One turn moves each row of this set onto another row. After a few examples, where does it send each row asked below?
kefid: [ 11  20 -16   4   8  13 -26   4   5 -12  -4  51 -14  17   3]
Rivo: [ 11 -11   7  17  -9  37   7   3 -27 -12   5 -33 -27 -20  -4]
mugar: [  5  -2  14  -9  -5  18 -19   2  61  -6   4 -19  15  21  -4]
gumu: [ -4  18  -1 -18  26 -14 -17  14 -27  -3  -2  -3 -27  42  -1]
dov: [-15   1  -9 -31  11   0  -4  -5  45  -7   2  39   8  16   0]
gamuk: [-19  28  -6   9   2   0 -25 -16 -20  10   8  36   7  17  28]
tuf: [-23   4  -8   6 -14   0   5   0 -35   1   5  -6  13 -48  -2]
mit: [ -9   3  12  -4   3   1  12  18 -44  -2  10 -25  -4 -31 -21]
Baruk: [ 17  17 -14  -7  17   7 -22  16   2 -18  -8  35 -28  27  -9]
zer: [ -4  25 -13  11   1  10 -27 -10  -4   0   3  52   0  13  18]
Nit: [-35   8   7 -18   7  -5  -2 -12  25  15  24  30  26  22   6]
ravan: [-13 -11 -15  27 -23  25   2  -5 -26  -5   9 -31 -11 -26   3]
Zunol: [-22   4   3   3  -6  -3   9   9 -44   3  11 -19   8 -37 -11]
nafem: [  4   3  -9  -1 -11  16   4   2 -17 -17 -13  15   0 -57  -2]
vogof: [ -4   3  21  -5 -10  20 -21 -14  54   3   7 -15  28  14  16]
fak: [  3   0  17  -6  -8  21 -21  -6  60  -2   6 -13  22  16   5]
guti: [ -9 -10  -6  26 -18  27   6   1 -31  -3  14 -36 -14 -20  -4]
Dufa: [-25   8  30 -38  25  -8   6  -4  10  12  19   4   9  36   4]
lodam: [ 18   1  11 -11   6  17  11  20 -26 -20  -8  -4 -16 -41 -21]
Nedon: [-19  23   3 -12  20 -16 -18   1 -37   9   5  -3 -13  38  15]
Duf: [ -8 -12 -21  24 -25  28   1  -9 -20 -10   0 -24 -12 -31   9]
Foz: [-25  27   1  -1  10 -11 -22 -11 -34  14   9  14   1  28  27]
velan: [-14   2  22 -16  -5   6 -18 -13  40   6   4 -36  23  22  20]
Rab: [  2 -12 -17  19 -21  34   2 -10 -16 -16  -8 -20 -19 -34  11]
Ged: [-35  10  22 -25  16  -7   1  -9  13  18  26  15  21  30   7]
Rop: [-13   4  26 -48  30  -6   6   2  16   2   7   4  -4  36   1]
Katu: [-11   3  23 -10  -9  13 -20 -17  45   6   6 -25  28  17  22]
Lur: [  8   1  15  -9   7   9  13  23 -37 -11   2 -18 -13 -32 -25]
Fip: [ -4   1  14 -50  29  -3   4   4  30  -9  -4  14  -9  30  -2]
Tep: [ 12 -12  -8  15 -16  39   4  -5 -17 -19  -9 -20 -25 -31   8]
Ruzu: [-27   5  -5 -20   6  -1  -4 -10  38   4  14  40  20  16   3]
bib: [ 17   1   1  -8  -2  21   7  11 -17 -22 -14   9 -11 -51 -11]
Bonu: [ -6   0  -1 -43  20  -1   0   1  41 -12  -6  29  -4  22  -2]
fanu: [ 16 -12   2  13 -11  40   6   0 -21 -17  -4 -27 -28 -26   2]
Torod: [ -5  -3  14 -20   0   4 -17   2  48  -3   0 -42  11  28   1]
masi: [-12   4 -13   5 -15   8   3  -3 -25  -7  -4   8  10 -56   2]
pofir: [-12  -1  18 -21  -1   2 -16  -6  41   2   2 -44  17  27  11]
poko: [ 11  16  -8 -17  25  -4 -18  20 -12 -14  -7  13 -33  37 -11]
Nibof: [  1 -10   4  22 -12  32   7   4 -31  -6  12 -37 -21 -17  -7]
peboz: [  2  -3  12 -16  -1  11 -18   5  56  -7   2 -32  10  26  -5]

lodam goes to Lur
Katu goes to vogof
Now these:
Nibof goes to guti
Rop goes to Dufa
Nedon goes to Foz

One turn moves each row of this set onto another row. After a few examples, where does it send each row asked below?
Nov: [  5 -26  11 -15  11  28   0  -1  15  10  21  26]
vur: [  6  -3  21   3 -21 -16  17 -40  -2  13  24   5]
Fedo: [  7   8 -33 -20   9  11  -3 -23  15  32   0 -13]
nepes: [-18  16 -12   0  48 -42 -10   0   2  16   1  22]
zedas: [ 10 -13  11 -42  -7  10   2  28   7  -3   4  27]
Nazo: [  6  44  -5  10  -3 -44   9 -20  12  -6 -25  -3]
letid: [ 10   8 -13  11  -8 -23 -27  12  13  40  -6  25]
gan: [-15  24   0  -4  30 -22 -21 -35  11   4 -11  39]
falif: [ -4  -7  -8  25   2 -24 -17  16  -6 -27  -1 -30]
pige: [ 11  -9 -19 -10  19  -1 -15 -32 -28 -25  -6 -12]
Ragir: [  2  26 -12  17  -5   7 -30 -22   9 -30   2  35]
Zake: [ 10  25 -25  27   1  -4 -18   5 -12 -36  19   7]
bas: [-18   2   6 -13  36 -31  38  16  19  -6  10  -3]
sile: [ -5 -14 -25 -16 -31 -11  -3  37   8  -5 -12  13]
ludov: [-14  18 -33 -10  20 -17  10  23 -24  29  -4  10]
Temub: [ 19  38  -7  19  -4   5 -30 -14  12 -22  -4  25]
Zene: [ -4  -5  21   2 -15  -3   7 -45  14   8  25   1]
supo: [ 18 -26  17  -3 -19 -26 -25   2 -20 -10 -10  18]
Nelo: [-11  23 -12   1  -1 -45  31   0  19 -37  -1  -5]
fali: [  0   5   4 -23 -24 -27  20 -30  21   0  10 -24]
gudeg: [-12 -23   7 -13  20 -30  37   0 -11  21   4  20]
kove: [  2   2 -27 -14  24   5  -6  21  13 -32 -25  34]
siti: [ -2 -17  19 -17   0  22   1  -8   3  12  21  40]
Bav: [ -2  18   5 -31   8 -19  10  -6  -7   3 -21 -38]
Bepa: [ -1  30  -3 -18  24  -8  21  41  15 -20  -7  22]
Pil: [  4  18  -4   8 -14  -9  37  31   1 -27  22   7]
bot: [-13  10 -15 -10  32 -29 -16 -35   8  -5 -16  42]
gog: [ 18   0   1  22 -12  20  18  12  12  -9  22 -19]

sile goes to ludov
letid goes to Fedo
Nelo goes to Pil
Now these:
Temub goes to Nov
nepes goes to fali
gan goes to Zene
kove goes to gudeg

